50 stands for zero in the data rows.
Here are some points:
[66, 56, 54, 43, 21, 34, 51, 69, 76, 57, 29, 44, 21, 75, 73, 59, 47, 61,
 58, 54, 45, 59, 38, 67, 42, 60, 76, 50, 51, 50, 50, 71]
[72, 31, 44, 43, 31, 37, 50, 58, 85, 61, 26, 47, 28, 71, 63, 71, 49, 70,
 70, 50, 50, 62, 62, 55, 43, 71, 68, 41, 49, 55, 52, 61]
[40, 55, 33, 46, 40, 38, 55, 47, 34, 32, 57, 44, 33, 64, 64, 57, 52, 23,
 57, 52, 54, 58, 4, 61, 43, 15, 68, 63, 52, 50, 50, 63]
[26, 57, 57, 47, 33, 40, 51, 59, 5, 42, 81, 44, 32, 63, 60, 52, 51, 38,
 49, 50, 44, 57, 27, 63, 46, 39, 64, 81, 51, 52, 50, 57]
[45, 16, 35, 43, 40, 37, 52, 49, 41, 40, 60, 44, 31, 68, 62, 77, 50, 32,
 74, 52, 55, 57, 16, 45, 42, 26, 69, 64, 53, 50, 54, 60]
[38, 68, 47, 45, 26, 32, 53, 60, 24, 56, 68, 37, 22, 79, 72, 48, 53, 57,
 47, 48, 49, 60, 42, 72, 43, 60, 77, 71, 50, 53, 52, 68]
[57, 75, 63, 44, 20, 37, 52, 72, 62, 42, 39, 43, 22, 70, 68, 49, 47, 35,
 46, 54, 42, 62, 23, 77, 45, 42, 74, 54, 49, 55, 52, 63]
[43, 74, 19, 47, 48, 33, 50, 34, 34, 44, 58, 44, 27, 72, 67, 46, 50, 37,
 47, 52, 60, 60, 18, 71, 40, 30, 69, 68, 49, 56, 53, 63]
[33, 69, 55, 47, 29, 39, 50, 65, 19, 65, 71, 47, 30, 68, 67, 48, 50, 72,
 45, 50, 45, 59, 65, 69, 43, 79, 65, 73, 47, 52, 52, 61]
[75, 67, 76, 49, 26, 41, 50, 76, 92, 50, 20, 47, 36, 62, 60, 48, 50, 52,
 46, 51, 38, 57, 40, 65, 46, 48, 63, 35, 53, 54, 48, 60]
[59, 44, 59, 45, 23, 34, 52, 69, 73, 39, 32, 46, 27, 72, 66, 62, 47, 35,
 64, 55, 38, 58, 15, 64, 46, 33, 73, 47, 54, 48, 49, 66]
[33, 47, 63, 44, 24, 38, 52, 70, 16, 44, 70, 43, 29, 68, 68, 58, 50, 41,
 56, 51, 41, 60, 24, 63, 47, 37, 69, 76, 47, 51, 51, 66]
[57, 83, 38, 45, 36, 38, 49, 49, 62, 68, 39, 42, 30, 67, 65, 43, 51, 77,
 39, 50, 53, 59, 78, 73, 48, 85, 67, 51, 51, 52, 50, 61]
[69, 46, 19, 45, 42, 31, 54, 32, 76, 46, 32, 44, 22, 71, 63, 64, 46, 45,
 62, 54, 63, 60, 21, 63, 44, 40, 74, 45, 50, 52, 53, 64]
[73, 47, 23, 44, 42, 35, 52, 40, 83, 45, 26, 43, 26, 71, 67, 60, 45, 46,
 63, 53, 60, 62, 28, 61, 42, 47, 75, 39, 51, 54, 51, 70]
[31, 85, 52, 43, 29, 38, 52, 62, 18, 49, 73, 43, 32, 66, 62, 43, 49, 51,
 37, 54, 44, 58, 39, 79, 43, 57, 67, 74, 48, 55, 50, 62]
[28, 31, 50, 43, 33, 39, 52, 61, 11, 48, 74, 45, 31, 68, 64, 71, 47, 43,
 69, 55, 44, 60, 29, 51, 45, 42, 67, 78, 49, 53, 51, 60]
[43, 33, 63, 46, 23, 32, 49, 72, 37, 41, 60, 43, 29, 70, 68, 73, 51, 35,
 72, 53, 41, 57, 21, 53, 46, 36, 70, 70, 49, 54, 51, 68]
[40, 40, 59, 61, 41, 71, 19, 61, 33, 51, 61, 62, 70, 35, 46, 58, 61, 52,
 59, 21, 45, 29, 48, 50, 77, 51, 28, 61, 29, 32, 34, 44]
[26, 17, 40, 49, 45, 43, 52, 48, 10, 44, 77, 48, 39, 59, 59, 74, 49, 42,
 73, 51, 52, 54, 32, 41, 46, 39, 60, 77, 49, 51, 51, 57]
[33, 65, 35, 44, 33, 31, 50, 51, 28, 48, 68, 39, 23, 77, 73, 56, 45, 45,
 52, 50, 52, 63, 30, 70, 39, 44, 72, 74, 47, 51, 50, 70]
[63, 67, 34, 47, 39, 35, 51, 43, 70, 36, 35, 44, 26, 71, 66, 56, 47, 31,
 52, 51, 53, 60, 11, 70, 43, 24, 72, 50, 52, 54, 50, 64]
[59, 39, 21, 45, 48, 39, 55, 34, 68, 39, 38, 46, 30, 65, 62, 66, 49, 27,
 62, 50, 62, 54, 6, 55, 44, 23, 68, 51, 49, 49, 52, 60]
[37, 89, 41, 49, 36, 36, 53, 51, 29, 42, 62, 42, 31, 70, 61, 39, 45, 37,
 38, 53, 51, 57, 24, 80, 46, 36, 69, 71, 52, 53, 50, 64]
[51, 43, 44, 44, 31, 31, 50, 59, 50, 42, 48, 37, 24, 81, 71, 72, 53, 34,
 64, 50, 51, 64, 15, 62, 43, 36, 75, 61, 53, 54, 50, 68]
[41, 33, 65, 61, 37, 70, 22, 67, 34, 53, 61, 60, 69, 37, 45, 62, 61, 54,
 62, 22, 42, 31, 52, 45, 75, 55, 29, 60, 31, 32, 36, 44]
[60, 81, 26, 43, 43, 36, 51, 40, 61, 41, 43, 46, 28, 68, 65, 44, 49, 33,
 42, 50, 59, 59, 14, 73, 47, 25, 75, 50, 55, 51, 49, 64]
[70, 54, 24, 42, 42, 34, 53, 38, 81, 62, 26, 40, 25, 72, 66, 58, 48, 69,
 54, 49, 55, 62, 59, 65, 43, 71, 72, 38, 48, 51, 49, 66]
[53, 57, 44, 45, 20, 30, 54, 67, 56, 48, 42, 42, 20, 79, 70, 61, 49, 43,
 62, 55, 49, 63, 31, 68, 38, 51, 84, 57, 52, 53, 54, 72]
[28, 57, 72, 45, 25, 40, 51, 78, 13, 54, 76, 44, 32, 67, 60, 56, 49, 53,
 53, 51, 37, 59, 43, 65, 43, 53, 66, 78, 53, 50, 50, 59]
[33, 44, 38, 46, 28, 29, 48, 59, 29, 43, 62, 37, 21, 78, 71, 66, 51, 46,
 62, 56, 52, 63, 29, 61, 37, 44, 76, 72, 56, 51, 49, 62]
[57, 28, 55, 46, 27, 31, 57, 70, 69, 41, 39, 42, 23, 71, 65, 79, 50, 38,
 73, 51, 48, 59, 26, 52, 44, 33, 69, 49, 46, 55, 50, 66]
[57, 93, 38, 43, 38, 32, 52, 54, 66, 56, 40, 42, 23, 74, 70, 40, 51, 55,
 37, 53, 59, 61, 41, 79, 41, 60, 71, 52, 51, 53, 49, 69]
[28, 71, 34, 46, 38, 33, 52, 45, 11, 47, 77, 48, 26, 68, 65, 47, 50, 57,
 49, 51, 57, 59, 37, 69, 45, 52, 68, 78, 48, 54, 49, 61]
[49, 72, 17, 46, 53, 34, 49, 31, 40, 38, 51, 44, 29, 69, 67, 47, 52, 33,
 48, 52, 61, 60, 14, 71, 43, 27, 70, 63, 51, 53, 51, 62]
[21, 40, 56, 46, 33, 39, 51, 64, 3, 57, 83, 47, 36, 63, 59, 62, 52, 58,
 60, 52, 44, 57, 55, 53, 46, 63, 64, 79, 49, 51, 50, 60]
[64, 25, 34, 46, 38, 36, 52, 47, 73, 39, 32, 41, 30, 68, 60, 74, 50, 34,
 74, 49, 54, 61, 16, 49, 44, 29, 69, 45, 47, 53, 51, 63]
[26, 52, 45, 44, 37, 36, 51, 57, 8, 43, 74, 46, 30, 69, 65, 59, 50, 43,
 55, 51, 51, 57, 25, 62, 45, 40, 69, 83, 51, 53, 54, 62]
[48, 50, 52, 46, 28, 33, 51, 63, 43, 41, 50, 43, 22, 75, 72, 62, 51, 31,
 62, 53, 44, 60, 13, 62, 41, 28, 74, 65, 53, 56, 49, 67]
[47, 69, 47, 46, 35, 35, 53, 58, 43, 69, 54, 43, 29, 68, 64, 49, 50, 79,
 43, 53, 48, 59, 79, 71, 45, 90, 71, 63, 50, 51, 52, 63]
[48, 54, 48, 48, 29, 35, 53, 60, 42, 36, 54, 45, 27, 72, 69, 58, 50, 27,
 54, 50, 47, 60, 6, 67, 46, 20, 68, 62, 49, 53, 48, 64]
[40, 41, 29, 45, 40, 35, 51, 50, 32, 60, 60, 38, 22, 78, 75, 61, 46, 69,
 65, 53, 58, 62, 56, 60, 39, 74, 78, 72, 55, 55, 51, 67]
[43, 34, 69, 45, 23, 34, 52, 76, 33, 45, 65, 41, 24, 71, 67, 68, 48, 43,
 70, 53, 38, 62, 28, 56, 46, 40, 74, 68, 52, 54, 49, 62]
[54, 65, 46, 42, 23, 30, 55, 67, 40, 60, 53, 42, 21, 73, 69, 52, 45, 68,
 53, 53, 48, 67, 55, 77, 42, 75, 78, 61, 51, 56, 52, 67]
[68, 65, 20, 44, 41, 35, 55, 39, 79, 65, 26, 44, 26, 73, 65, 50, 52, 63,
 49, 53, 65, 62, 56, 75, 46, 66, 72, 48, 48, 53, 51, 66]
[50, 67, 13, 39, 43, 26, 55, 34, 47, 47, 52, 43, 21, 71, 69, 51, 47, 39,
 55, 56, 63, 65, 25, 73, 48, 45, 74, 64, 50, 56, 52, 65]
[33, 50, 54, 45, 30, 33, 50, 67, 20, 62, 66, 42, 22, 73, 69, 62, 51, 67,
 57, 52, 42, 63, 57, 62, 47, 74, 71, 77, 49, 53, 49, 62]
[58, 21, 59, 46, 31, 37, 49, 66, 59, 34, 44, 45, 34, 65, 61, 76, 52, 27,
 71, 54, 47, 57, 11, 50, 45, 24, 64, 50, 49, 53, 50, 61]
[33, 55, 68, 47, 20, 35, 51, 74, 18, 53, 74, 48, 31, 68, 63, 60, 47, 44,
 54, 50, 38, 58, 25, 64, 42, 42, 68, 72, 49, 47, 50, 64]
[56, 57, 55, 46, 23, 32, 48, 69, 53, 40, 41, 44, 24, 75, 72, 61, 51, 35,
 56, 52, 43, 67, 16, 69, 44, 31, 77, 57, 50, 55, 49, 63]
[45, 54, 58, 39, 15, 33, 57, 76, 44, 55, 54, 36, 25, 78, 75, 60, 50, 58,
 60, 52, 43, 64, 43, 65, 40, 57, 78, 67, 45, 55, 53, 69]
[37, 24, 25, 45, 46, 37, 50, 35, 24, 42, 64, 43, 27, 68, 67, 72, 47, 36,
 71, 52, 58, 58, 23, 46, 49, 31, 67, 71, 49, 51, 52, 59]
[71, 76, 50, 44, 28, 32, 52, 63, 82, 59, 28, 44, 26, 74, 68, 48, 48, 57,
 50, 57, 45, 61, 49, 77, 42, 62, 70, 42, 48, 54, 54, 63]
[54, 40, 59, 61, 39, 72, 19, 61, 55, 52, 45, 62, 71, 34, 45, 59, 62, 53,
 57, 19, 43, 29, 53, 50, 77, 56, 27, 49, 28, 31, 33, 43]
[43, 42, 55, 62, 41, 70, 18, 58, 38, 51, 58, 62, 72, 34, 45, 57, 61, 52,
 56, 20, 46, 28, 49, 50, 77, 53, 27, 59, 28, 30, 34, 43]
[34, 52, 17, 46, 42, 35, 52, 33, 19, 48, 69, 40, 22, 70, 67, 55, 48, 48,
 57, 53, 63, 58, 32, 65, 45, 48, 74, 75, 51, 56, 52, 63]
[48, 42, 19, 43, 40, 31, 52, 37, 47, 46, 57, 42, 20, 79, 70, 72, 48, 45,
 66, 57, 64, 60, 26, 61, 42, 40, 72, 68, 50, 52, 53, 66]
[51, 30, 58, 61, 40, 70, 19, 59, 51, 57, 48, 61, 69, 35, 45, 63, 61, 59,
 63, 22, 46, 30, 58, 44, 76, 62, 28, 51, 30, 32, 34, 43]
[30, 48, 44, 48, 34, 37, 51, 59, 11, 51, 79, 43, 31, 71, 68, 65, 51, 45,
 60, 55, 47, 57, 31, 57, 42, 44, 71, 79, 52, 57, 50, 66]
[48, 36, 63, 61, 39, 71, 19, 64, 47, 53, 52, 61, 71, 34, 46, 60, 60, 54,
 59, 20, 43, 30, 51, 47, 77, 54, 27, 54, 29, 31, 34, 43]
[47, 34, 58, 61, 41, 71, 19, 61, 46, 54, 53, 62, 70, 35, 45, 63, 61, 56,
 60, 21, 44, 29, 55, 46, 76, 59, 27, 54, 28, 31, 34, 43]
[68, 43, 53, 46, 24, 34, 54, 68, 80, 57, 28, 36, 24, 73, 68, 62, 53, 63,
 69, 56, 43, 59, 55, 57, 42, 69, 71, 45, 51, 55, 56, 70]
[69, 24, 63, 46, 26, 38, 52, 70, 86, 57, 25, 46, 33, 63, 63, 78, 50, 57,
 74, 53, 41, 58, 47, 45, 43, 60, 64, 40, 50, 56, 49, 60]
Then 16 other points, each followed by its number:
[38, 39, 46, 47, 30, 36, 51, 59, 15, 60, 77, 43, 29, 69, 64, 70, 53, 66,
 66, 53, 52, 60, 59, 57, 44, 72, 72, 76, 49, 53, 53, 64] 0
[78, 32, 45, 44, 39, 40, 52, 53, 91, 59, 19, 48, 32, 70, 62, 71, 49, 64,
 70, 53, 51, 59, 56, 52, 47, 65, 67, 35, 51, 53, 51, 62] 1
[53, 81, 66, 45, 22, 38, 50, 74, 52, 49, 50, 42, 21, 71, 67, 44, 49, 43,
 41, 54, 38, 59, 31, 78, 44, 43, 76, 54, 48, 56, 51, 68] 2
[54, 70, 54, 43, 23, 26, 56, 71, 49, 55, 43, 39, 20, 79, 69, 49, 48, 57,
 51, 51, 39, 65, 42, 70, 44, 51, 81, 60, 53, 57, 48, 71] 3
[73, 75, 60, 46, 30, 37, 54, 70, 89, 57, 21, 47, 34, 70, 66, 43, 50, 56,
 43, 54, 41, 57, 53, 73, 45, 60, 69, 36, 50, 52, 50, 59] 4
[49, 79, 30, 42, 35, 28, 55, 46, 56, 60, 42, 43, 21, 80, 69, 46, 51, 65,
 47, 54, 59, 59, 45, 80, 40, 58, 78, 55, 54, 58, 55, 69] 5
[73, 41, 50, 45, 32, 35, 57, 57, 89, 47, 23, 46, 25, 73, 68, 66, 53, 41,
 64, 55, 48, 60, 28, 61, 46, 43, 70, 41, 51, 52, 52, 64] 6
[64, 27, 33, 41, 27, 31, 54, 51, 69, 56, 32, 43, 23, 76, 68, 75, 49, 58,
 74, 53, 54, 61, 53, 62, 41, 66, 75, 53, 54, 52, 50, 62] 7
[29, 62, 36, 47, 39, 35, 50, 45, 11, 47, 79, 42, 28, 71, 64, 55, 49, 45,
 57, 51, 53, 57, 28, 63, 45, 43, 68, 82, 50, 58, 49, 61] 8
[74, 28, 47, 45, 27, 31, 52, 58, 73, 47, 29, 42, 26, 72, 68, 77, 49, 54,
 74, 51, 46, 58, 43, 54, 43, 50, 77, 45, 49, 53, 51, 69] 9
[55, 57, 41, 47, 36, 40, 52, 53, 56, 29, 44, 47, 35, 65, 64, 55, 50, 19,
 58, 54, 52, 59, 0, 62, 44, 16, 67, 54, 50, 55, 48, 59] 10
[36, 75, 34, 45, 34, 32, 48, 47, 30, 53, 60, 40, 26, 78, 69, 52, 48, 52,
 46, 52, 56, 62, 41, 78, 37, 55, 79, 74, 55, 53, 50, 68] 11
[54, 73, 47, 45, 22, 30, 53, 71, 54, 55, 43, 46, 17, 77, 68, 53, 48, 59,
 51, 51, 50, 66, 43, 75, 42, 59, 75, 65, 48, 56, 50, 74] 12
[74, 59, 48, 47, 39, 42, 51, 56, 95, 37, 21, 47, 38, 62, 58, 48, 51, 30,
 49, 52, 49, 57, 19, 61, 47, 25, 62, 31, 50, 53, 50, 59] 13
[27, 29, 60, 47, 31, 42, 49, 67, 9, 44, 78, 44, 36, 63, 61, 68, 48, 42,
 66, 53, 44, 56, 29, 51, 46, 40, 64, 76, 50, 53, 54, 60] 14
[43, 67, 62, 43, 24, 34, 55, 77, 36, 61, 58, 44, 28, 68, 68, 51, 48, 72,
 48, 53, 40, 59, 66, 73, 46, 79, 71, 67, 51, 55, 50, 65] 15
Which three of these numbered points are nearest to each point below, ignoring the 3 directions in which the first points spread most? Their numbers follow each, nearest first.
[44, 37, 64, 44, 25, 35, 51, 78, 41, 41, 56, 40, 28, 69, 63, 67, 48, 32,
 64, 49, 39, 57, 14, 57, 43, 30, 71, 64, 52, 56, 52, 65] > 15 3 14
[71, 56, 60, 45, 23, 35, 54, 73, 84, 45, 24, 39, 30, 71, 64, 59, 50, 46,
 55, 55, 46, 56, 27, 62, 44, 41, 76, 39, 49, 53, 51, 65] > 3 15 4
[40, 83, 56, 45, 23, 32, 51, 68, 31, 53, 58, 40, 27, 75, 67, 49, 50, 57,
 44, 51, 46, 66, 39, 77, 44, 57, 70, 72, 49, 52, 52, 69] > 12 3 10
[48, 82, 73, 49, 25, 37, 51, 78, 41, 46, 58, 45, 32, 68, 63, 41, 52, 36,
 41, 54, 36, 58, 25, 77, 45, 36, 67, 65, 51, 52, 52, 64] > 2 4 13
[45, 81, 46, 48, 40, 39, 53, 55, 44, 31, 52, 47, 31, 65, 59, 42, 49, 24,
 39, 54, 51, 56, 7, 73, 46, 16, 64, 60, 48, 53, 51, 61] > 13 10 4
[60, 90, 48, 46, 35, 39, 51, 62, 66, 38, 37, 46, 30, 66, 63, 37, 49, 34,
 39, 48, 50, 56, 15, 75, 45, 28, 69, 47, 53, 53, 50, 61] > 13 10 2
[39, 31, 45, 44, 29, 35, 51, 56, 40, 67, 51, 43, 26, 70, 69, 73, 47, 75,
 72, 55, 48, 60, 65, 57, 43, 84, 70, 65, 52, 53, 50, 67] > 7 0 1
[49, 37, 49, 69, 40, 47, 0, 56, 47, 48, 51, 47, 81, 57, 43, 63, 68, 47,
 59, 49, 48, 17, 40, 49, 52, 47, 56, 54, 47, 19, 49, 39] > 11 5 8
[56, 99, 60, 45, 26, 41, 52, 64, 54, 49, 42, 44, 25, 70, 61, 37, 49, 49,
 34, 53, 44, 61, 42, 84, 43, 52, 70, 54, 49, 55, 54, 60] > 13 2 10
[36, 62, 62, 48, 24, 34, 51, 77, 24, 50, 71, 42, 26, 71, 67, 54, 49, 44,
 57, 51, 38, 59, 30, 69, 44, 43, 72, 74, 52, 53, 49, 63] > 3 15 12
[63, 90, 62, 45, 24, 35, 50, 72, 66, 49, 38, 41, 27, 74, 63, 39, 46, 48,
 40, 52, 44, 57, 34, 80, 47, 49, 71, 52, 49, 55, 50, 62] > 2 4 13
[66, 54, 59, 44, 24, 34, 52, 64, 82, 46, 25, 43, 23, 71, 72, 65, 49, 40,
 60, 49, 43, 62, 25, 65, 44, 39, 71, 46, 52, 56, 51, 64] > 3 15 6
[79, 65, 51, 44, 31, 33, 51, 62, 89, 49, 21, 40, 29, 73, 67, 49, 50, 48,
 50, 55, 45, 59, 36, 69, 45, 42, 71, 40, 53, 55, 50, 62] > 4 3 10
[32, 76, 47, 44, 28, 36, 55, 66, 26, 53, 67, 40, 22, 72, 71, 50, 47, 56,
 44, 54, 45, 60, 40, 78, 46, 55, 73, 71, 51, 52, 51, 67] > 12 10 3
[62, 92, 59, 48, 30, 35, 53, 64, 65, 47, 39, 43, 25, 70, 68, 40, 49, 51,
 37, 53, 44, 59, 34, 85, 44, 48, 69, 52, 52, 51, 51, 65] > 2 13 10
[74, 40, 22, 48, 47, 34, 53, 36, 85, 48, 22, 43, 30, 70, 65, 67, 48, 44,
 64, 50, 61, 59, 31, 59, 38, 43, 71, 39, 54, 56, 55, 63] > 8 11 5
[31, 62, 45, 47, 37, 40, 52, 55, 16, 37, 74, 46, 33, 67, 64, 50, 50, 29,
 51, 52, 50, 59, 14, 67, 47, 25, 65, 75, 49, 55, 49, 58] > 10 13 4
[30, 69, 33, 43, 29, 33, 52, 51, 18, 49, 68, 42, 26, 73, 66, 51, 51, 47,
 48, 51, 59, 59, 37, 70, 42, 51, 75, 78, 49, 54, 48, 67] > 11 5 8
[31, 79, 28, 45, 38, 33, 49, 40, 19, 46, 75, 43, 29, 67, 63, 42, 51, 43,
 41, 55, 58, 57, 35, 71, 42, 48, 69, 77, 51, 51, 49, 62] > 11 5 8
[54, 8, 62, 46, 27, 38, 52, 72, 55, 55, 44, 46, 29, 67, 63, 84, 49, 54,
 80, 54, 43, 61, 48, 43, 44, 59, 69, 55, 49, 55, 49, 62] > 9 0 1
[72, 29, 34, 46, 45, 43, 50, 44, 86, 36, 26, 47, 36, 63, 59, 67, 51, 28,
 66, 51, 55, 57, 16, 48, 46, 24, 63, 38, 51, 51, 51, 58] > 8 11 6
[57, 76, 61, 41, 21, 36, 52, 71, 49, 54, 49, 40, 21, 75, 71, 51, 47, 56,
 52, 53, 40, 62, 30, 81, 41, 54, 73, 58, 57, 53, 52, 68] > 3 2 4
[52, 39, 32, 41, 35, 32, 50, 48, 49, 68, 49, 40, 17, 78, 65, 68, 53, 70,
 68, 49, 59, 59, 63, 59, 42, 81, 75, 61, 56, 52, 51, 66] > 7 0 1
Here are 16 other points, each followed by its number:
[33, 88, 57, 44, 30, 40, 54, 66, 21, 56, 73, 45, 32, 65, 61, 35, 49, 57,
 34, 52, 45, 58, 53, 78, 45, 62, 65, 71, 51, 51, 48, 61] 0
[34, 96, 37, 45, 40, 39, 50, 52, 29, 48, 62, 41, 31, 67, 65, 32, 49, 52,
 34, 54, 51, 57, 38, 82, 45, 50, 68, 69, 52, 51, 51, 63] 1
[62, 69, 67, 46, 17, 33, 54, 77, 61, 57, 38, 45, 20, 68, 71, 51, 42, 61,
 48, 54, 40, 63, 48, 75, 44, 64, 74, 46, 52, 55, 52, 66] 2
[30, 77, 54, 44, 27, 36, 54, 65, 21, 46, 73, 42, 30, 71, 65, 46, 47, 48,
 48, 52, 44, 59, 31, 75, 44, 44, 70, 77, 50, 52, 50, 60] 3
[59, 32, 70, 45, 20, 36, 52, 76, 55, 40, 44, 42, 30, 71, 65, 69, 51, 35,
 71, 52, 38, 59, 20, 55, 45, 35, 73, 59, 51, 50, 49, 63] 4
[27, 73, 37, 44, 40, 35, 52, 46, 10, 47, 74, 41, 30, 68, 64, 47, 48, 45,
 49, 51, 52, 60, 28, 70, 45, 43, 67, 78, 47, 53, 52, 61] 5
[47, 26, 61, 48, 20, 33, 54, 69, 42, 46, 50, 41, 25, 75, 70, 73, 50, 42,
 77, 52, 42, 70, 32, 52, 44, 47, 74, 61, 51, 50, 52, 63] 6
[54, 46, 65, 41, 19, 30, 51, 80, 52, 46, 47, 39, 24, 71, 71, 63, 50, 41,
 65, 52, 38, 60, 22, 65, 41, 45, 73, 55, 53, 53, 51, 68] 7
[58, 19, 61, 41, 23, 33, 52, 64, 62, 58, 36, 46, 23, 72, 65, 78, 52, 58,
 77, 50, 46, 60, 52, 51, 42, 62, 75, 50, 51, 54, 51, 66] 8
[65, 18, 40, 40, 32, 30, 49, 52, 68, 59, 37, 44, 23, 74, 71, 77, 48, 59,
 75, 55, 53, 59, 52, 49, 47, 62, 73, 50, 52, 56, 52, 68] 9
[47, 83, 25, 44, 36, 32, 53, 45, 52, 58, 51, 43, 22, 75, 72, 46, 51, 61,
 48, 53, 58, 66, 48, 80, 40, 66, 74, 60, 58, 55, 47, 67] 10
[59, 91, 44, 40, 32, 35, 56, 59, 58, 59, 48, 46, 28, 72, 69, 37, 49, 60,
 34, 58, 50, 66, 50, 82, 43, 65, 75, 53, 51, 55, 54, 67] 11
[63, 29, 61, 45, 21, 37, 48, 74, 61, 46, 42, 43, 21, 75, 67, 72, 47, 44,
 71, 53, 42, 63, 28, 55, 47, 50, 74, 53, 52, 60, 49, 69] 12
[73, 67, 32, 45, 38, 35, 55, 48, 85, 53, 20, 45, 27, 73, 67, 53, 48, 57,
 54, 52, 55, 64, 44, 73, 44, 61, 77, 38, 52, 50, 48, 63] 13
[48, 27, 21, 44, 40, 30, 55, 37, 46, 42, 51, 41, 21, 70, 70, 77, 51, 39,
 72, 51, 58, 61, 22, 52, 43, 37, 70, 58, 54, 53, 49, 65] 14
[44, 36, 63, 49, 23, 34, 52, 69, 41, 37, 59, 41, 30, 69, 67, 62, 46, 30,
 66, 53, 43, 59, 11, 59, 43, 25, 70, 60, 53, 55, 50, 62] 15
Which three of these numbered points are nearest to each point below, ignoring the 3 directions in which the first points spread most? Their numbers follow each, nearest first.
[47, 96, 55, 45, 28, 39, 56, 67, 41, 52, 56, 45, 28, 70, 67, 30, 51, 57,
 33, 53, 45, 57, 48, 81, 42, 59, 69, 64, 52, 51, 52, 60] > 0 3 11
[31, 41, 53, 46, 31, 39, 53, 66, 17, 39, 73, 46, 33, 67, 59, 66, 52, 36,
 65, 52, 43, 61, 15, 59, 44, 31, 64, 75, 49, 55, 52, 60] > 15 2 3
[70, 35, 17, 45, 41, 37, 53, 36, 76, 51, 27, 44, 24, 78, 68, 69, 53, 54,
 64, 56, 61, 61, 44, 61, 48, 56, 74, 49, 52, 54, 51, 67] > 14 13 9
[63, 41, 60, 50, 19, 34, 54, 71, 71, 53, 35, 41, 23, 77, 71, 62, 50, 43,
 63, 56, 39, 65, 34, 58, 43, 42, 76, 54, 49, 52, 46, 72] > 4 15 7
[45, 30, 65, 61, 37, 70, 22, 67, 42, 55, 56, 61, 69, 36, 46, 64, 60, 57,
 63, 23, 41, 31, 56, 43, 76, 61, 29, 56, 31, 32, 35, 44] > 13 5 3
[65, 62, 48, 43, 30, 33, 53, 58, 74, 42, 28, 43, 27, 71, 70, 55, 48, 35,
 59, 54, 48, 62, 14, 69, 42, 28, 70, 44, 50, 53, 50, 67] > 3 0 11
[57, 64, 45, 45, 35, 37, 55, 56, 63, 34, 43, 42, 32, 70, 64, 53, 51, 28,
 51, 50, 50, 55, 0, 68, 45, 17, 67, 51, 52, 52, 51, 64] > 0 3 11
[52, 68, 0, 47, 60, 39, 49, 14, 56, 59, 42, 46, 29, 66, 61, 50, 51, 63,
 49, 55, 71, 58, 56, 65, 42, 64, 66, 53, 51, 55, 51, 63] > 10 14 5
[75, 77, 46, 45, 31, 37, 53, 53, 86, 56, 28, 44, 28, 72, 69, 43, 53, 58,
 45, 50, 49, 60, 48, 77, 47, 62, 72, 42, 52, 54, 55, 66] > 11 3 0
[26, 78, 39, 46, 40, 40, 51, 46, 7, 56, 75, 42, 32, 63, 60, 39, 51, 55,
 45, 50, 55, 58, 48, 75, 46, 63, 65, 79, 49, 53, 54, 59] > 5 10 13
[49, 7, 42, 45, 33, 38, 55, 55, 49, 51, 51, 40, 26, 70, 68, 84, 51, 51,
 81, 54, 52, 58, 41, 44, 41, 55, 72, 63, 51, 54, 49, 64] > 9 8 14
[49, 26, 79, 47, 18, 35, 51, 86, 48, 46, 46, 46, 31, 68, 63, 74, 50, 46,
 71, 54, 36, 60, 33, 52, 45, 46, 67, 59, 51, 53, 51, 62] > 4 12 6
[48, 95, 25, 47, 46, 31, 50, 37, 43, 59, 56, 42, 25, 68, 64, 36, 46, 59,
 36, 54, 62, 59, 50, 79, 45, 65, 69, 65, 52, 53, 52, 63] > 5 10 1
[66, 27, 19, 46, 45, 35, 53, 34, 73, 45, 35, 43, 29, 74, 66, 76, 47, 47,
 75, 55, 63, 59, 30, 51, 43, 44, 73, 50, 52, 52, 48, 63] > 14 9 13
[39, 51, 9, 46, 55, 40, 53, 24, 23, 44, 68, 45, 31, 69, 62, 59, 50, 40,
 60, 49, 67, 58, 25, 60, 45, 34, 66, 70, 51, 52, 51, 61] > 10 5 13
[52, 52, 44, 38, 23, 30, 52, 68, 46, 62, 56, 38, 16, 78, 76, 64, 48, 59,
 55, 55, 46, 63, 54, 65, 39, 66, 80, 67, 50, 56, 52, 65] > 12 6 9
[31, 67, 22, 47, 47, 40, 51, 37, 18, 47, 77, 43, 32, 67, 66, 51, 50, 45,
 47, 53, 65, 57, 30, 72, 42, 41, 69, 77, 51, 53, 49, 63] > 10 5 13
[36, 49, 28, 43, 36, 31, 52, 41, 26, 60, 63, 45, 21, 79, 73, 63, 49, 58,
 59, 54, 55, 61, 46, 67, 45, 63, 76, 74, 50, 50, 51, 70] > 14 13 10
[42, 84, 25, 47, 51, 40, 52, 35, 34, 38, 61, 46, 35, 66, 61, 38, 53, 31,
 40, 51, 64, 56, 14, 73, 44, 26, 62, 65, 51, 52, 50, 64] > 1 5 11
[52, 37, 21, 47, 42, 34, 54, 41, 52, 58, 48, 41, 22, 76, 74, 74, 47, 56,
 67, 54, 65, 65, 45, 65, 38, 66, 78, 64, 47, 50, 50, 71] > 14 9 13
[49, 89, 28, 46, 44, 37, 49, 39, 39, 42, 54, 44, 29, 72, 64, 40, 50, 40,
 38, 52, 59, 57, 21, 79, 47, 33, 70, 68, 51, 56, 49, 64] > 1 5 11
[31, 73, 42, 46, 37, 39, 54, 50, 16, 43, 71, 46, 31, 69, 68, 45, 49, 37,
 45, 53, 55, 58, 18, 71, 47, 33, 66, 75, 52, 53, 50, 63] > 11 5 0
[30, 77, 47, 47, 36, 36, 52, 60, 14, 47, 72, 44, 27, 66, 66, 44, 50, 39,
 44, 54, 51, 60, 27, 70, 45, 40, 71, 76, 50, 51, 50, 60] > 0 11 3
